In the data rows, the value 50 means zero.
The same things were measured in two ways. The second way is not exact.
First some of them both ways: the first way, then the second way, then a blank line.
array([71, 46, 68, 56, 32, 27, 40, 58])
array([50, 47, 50, 66, 36, 64, 52, 79])

array([41, 69, 76, 52, 46, 41, 71, 39])
array([63, 30, 60, 45, 77, 61, 46, 68])

array([58, 47, 32, 52, 40, 72, 41, 30])
array([58, 63, 54, 43, 34, 23, 47, 53])

array([45, 50, 27, 54, 53, 72, 66, 41])
array([48, 45, 66, 26, 44, 39, 38, 31])

array([51, 59, 74, 57, 32, 40, 68, 30])
array([71, 31, 71, 48, 63, 56, 43, 74])

array([64, 38, 69, 59, 29, 31, 36, 59])
array([41, 46, 58, 77, 38, 64, 58, 75])

array([70, 42, 72, 54, 34, 28, 38, 58])
array([50, 43, 41, 78, 38, 67, 59, 81])

array([75, 51, 45, 42, 31, 67, 36, 56])
array([61, 41, 29, 62, 26, 29, 48, 62])

array([51, 44, 24, 30, 53, 56, 36, 56])
array([54, 72, 27, 47, 37, 40, 43, 32])

array([73, 43, 42, 65, 28, 42, 51, 35])
array([49, 53, 62, 46, 25, 44, 46, 81])

array([49, 56, 74, 45, 58, 22, 69, 51])
array([58, 36, 54, 51, 64, 81, 51, 63])

array([79, 38, 53, 55, 27, 39, 44, 46])
array([61, 53, 49, 59, 19, 54, 53, 76])

array([74, 46, 41, 39, 40, 62, 30, 63])
array([53, 44, 30, 64, 23, 38, 54, 49])

array([42, 62, 30, 56, 63, 70, 57, 40])
array([43, 52, 49, 23, 51, 28, 50, 30])

array([37, 44, 28, 40, 49, 56, 52, 25])
array([67, 74, 55, 40, 47, 38, 31, 37])

array([32, 49, 24, 58, 63, 59, 51, 55])
array([32, 68, 48, 37, 55, 35, 42, 28])

array([66, 42, 50, 40, 31, 64, 25, 48])
array([61, 54, 38, 68, 28, 30, 55, 63])

Here are 16 more, measured the second way only, each followed by its number:
array([45, 58, 53, 21, 60, 41, 44, 32]) 0
array([50, 53, 37, 80, 43, 59, 58, 64]) 1
array([46, 51, 57, 22, 67, 44, 53, 37]) 2
array([42, 50, 48, 28, 51, 27, 41, 26]) 3
array([61, 61, 28, 67, 26, 39, 58, 54]) 4
array([36, 59, 60, 74, 76, 75, 58, 37]) 5
array([42, 54, 54, 21, 56, 36, 48, 34]) 6
array([44, 62, 22, 47, 50, 27, 52, 33]) 7
array([70, 36, 35, 80, 37, 45, 57, 58]) 8
array([37, 54, 50, 31, 67, 33, 49, 33]) 9
array([27, 59, 55, 42, 45, 68, 44, 78]) 10
array([61, 42, 59, 67, 27, 31, 58, 60]) 11
array([55, 69, 44, 45, 37, 32, 42, 36]) 12
array([62, 57, 53, 64, 56, 74, 72, 30]) 13
array([46, 49, 16, 43, 33, 45, 58, 29]) 14
array([34, 60, 49, 33, 55, 34, 45, 34]) 15
Some of them follow, measured the first way. Which numbered row above is each one? Its number follows it:
array([62, 53, 33, 35, 65, 65, 42, 66]) 14
array([35, 56, 32, 51, 64, 72, 59, 44]) 3
array([46, 56, 25, 41, 62, 68, 39, 55]) 7
array([35, 60, 38, 58, 71, 55, 67, 37]) 2
array([37, 37, 69, 32, 69, 37, 40, 58]) 13
Here are 16 more, measured the second way only, each followed by its number:
array([35, 53, 64, 35, 48, 31, 44, 28]) 0
array([57, 39, 16, 46, 25, 47, 53, 54]) 1
array([44, 46, 58, 42, 49, 36, 28, 25]) 2
array([53, 32, 65, 62, 38, 25, 47, 62]) 3
array([40, 52, 57, 34, 59, 30, 56, 29]) 4
array([33, 31, 57, 44, 56, 77, 41, 64]) 5
array([57, 27, 70, 62, 69, 47, 54, 39]) 6
array([30, 42, 41, 31, 48, 41, 53, 34]) 7
array([44, 56, 51, 18, 50, 46, 47, 28]) 8
array([37, 44, 46, 28, 56, 42, 48, 27]) 9
array([45, 57, 29, 84, 46, 52, 58, 61]) 10
array([47, 68, 35, 43, 45, 33, 39, 31]) 11
array([59, 37, 66, 49, 65, 77, 58, 39]) 12
array([51, 47, 68, 17, 46, 36, 53, 33]) 13
array([65, 27, 69, 43, 58, 58, 45, 75]) 14
array([40, 54, 56, 71, 69, 72, 57, 43]) 15
Some of them follow, measured the first way. Which numbered row above is each one? Its number follows it:
array([40, 56, 35, 57, 71, 68, 66, 56]) 9
array([33, 47, 33, 64, 57, 71, 61, 43]) 0
array([82, 58, 44, 35, 38, 58, 47, 57]) 1
array([24, 52, 78, 48, 47, 65, 56, 52]) 6
array([58, 44, 60, 45, 42, 44, 20, 72]) 10
Here are 16 more, measured the second way only, each followed by its number:
array([45, 47, 62, 71, 52, 71, 58, 74]) 0
array([51, 71, 41, 32, 36, 34, 49, 40]) 1
array([40, 63, 43, 61, 79, 71, 62, 47]) 2
array([52, 64, 54, 31, 63, 36, 42, 34]) 3
array([42, 45, 46, 34, 68, 43, 52, 20]) 4
array([52, 41, 42, 28, 61, 40, 24, 45]) 5
array([46, 43, 38, 67, 49, 84, 56, 78]) 6
array([46, 50, 33, 61, 37, 47, 40, 20]) 7
array([48, 53, 37, 52, 26, 30, 64, 35]) 8
array([40, 73, 32, 45, 50, 51, 40, 27]) 9
array([49, 44, 57, 71, 33, 60, 58, 82]) 10
array([47, 46, 49, 86, 48, 54, 74, 62]) 11
array([55, 34, 85, 63, 63, 66, 43, 64]) 12
array([64, 37, 53, 71, 44, 61, 57, 87]) 13
array([57, 57, 53, 21, 58, 35, 50, 28]) 14
array([51, 50, 38, 48, 73, 78, 52, 34]) 15
Some of them follow, measured the first way. Which numbered row above is each one? Its number follows it:
array([43, 46, 81, 55, 34, 35, 66, 41]) 12
array([33, 53, 27, 50, 66, 61, 53, 36]) 14
array([70, 46, 76, 49, 27, 36, 46, 47]) 13
array([30, 56, 41, 48, 72, 68, 61, 49]) 4
array([45, 44, 34, 32, 45, 64, 44, 74]) 7
Here are 16 more, measured the second way only, each followed by its number:
array([47, 51, 61, 73, 35, 17, 62, 71]) 0
array([42, 46, 64, 65, 60, 82, 48, 61]) 1
array([52, 51, 65, 69, 59, 81, 51, 68]) 2
array([56, 37, 76, 43, 61, 68, 48, 80]) 3
array([37, 54, 50, 25, 56, 40, 48, 36]) 4
array([37, 65, 55, 62, 77, 74, 64, 46]) 5
array([47, 40, 46, 75, 25, 43, 46, 56]) 6
array([46, 53, 49, 37, 69, 81, 50, 59]) 7
array([57, 39, 60, 42, 59, 82, 56, 59]) 8
array([39, 52, 56, 74, 79, 62, 40, 49]) 9
array([36, 55, 51, 25, 50, 30, 44, 37]) 10
array([38, 50, 53, 33, 63, 31, 52, 29]) 11
array([42, 49, 44, 29, 54, 37, 48, 29]) 12
array([45, 60, 59, 72, 34, 33, 59, 63]) 13
array([64, 42, 63, 58, 58, 78, 46, 67]) 14
array([61, 37, 52, 47, 64, 86, 60, 57]) 15
Some of them follow, measured the first way. Which numbered row above is each one? Its number follows it:
array([45, 43, 74, 53, 39, 17, 47, 58]) 2
array([51, 54, 72, 44, 54, 20, 69, 50]) 8
array([49, 50, 76, 47, 46, 19, 64, 49]) 14
array([53, 51, 70, 64, 38, 29, 69, 33]) 3
array([31, 50, 64, 54, 67, 24, 44, 61]) 5
Here are 16 more, measured the second way only, each followed by its number:
array([52, 55, 20, 51, 27, 43, 60, 50]) 0
array([70, 46, 36, 85, 47, 52, 65, 55]) 1
array([63, 35, 49, 48, 65, 75, 45, 64]) 2
array([55, 48, 62, 63, 32, 20, 50, 68]) 3
array([62, 24, 54, 60, 74, 80, 46, 50]) 4
array([63, 43, 49, 54, 44, 13, 47, 59]) 5
array([49, 54, 48, 31, 57, 25, 41, 37]) 6
array([45, 54, 51, 26, 62, 36, 39, 29]) 7
array([43, 63, 26, 51, 49, 27, 40, 34]) 8
array([55, 44, 63, 60, 66, 82, 41, 64]) 9
array([60, 36, 59, 70, 53, 73, 60, 76]) 10
array([63, 77, 56, 36, 51, 56, 43, 45]) 11
array([67, 44, 42, 62, 60, 81, 50, 35]) 12
array([58, 59, 33, 63, 31, 36, 57, 54]) 13
array([49, 72, 58, 35, 35, 58, 43, 81]) 14
array([51, 61, 66, 33, 36, 57, 44, 77]) 15
Some of them follow, measured the first way. Which numbered row above is each one? Its number follows it:
array([47, 57, 22, 43, 54, 64, 33, 54]) 8
array([45, 57, 74, 45, 48, 20, 66, 49]) 9
array([42, 35, 31, 41, 54, 37, 53, 26]) 11
array([40, 63, 34, 58, 59, 75, 54, 38]) 6
array([66, 40, 70, 32, 43, 54, 26, 57]) 1
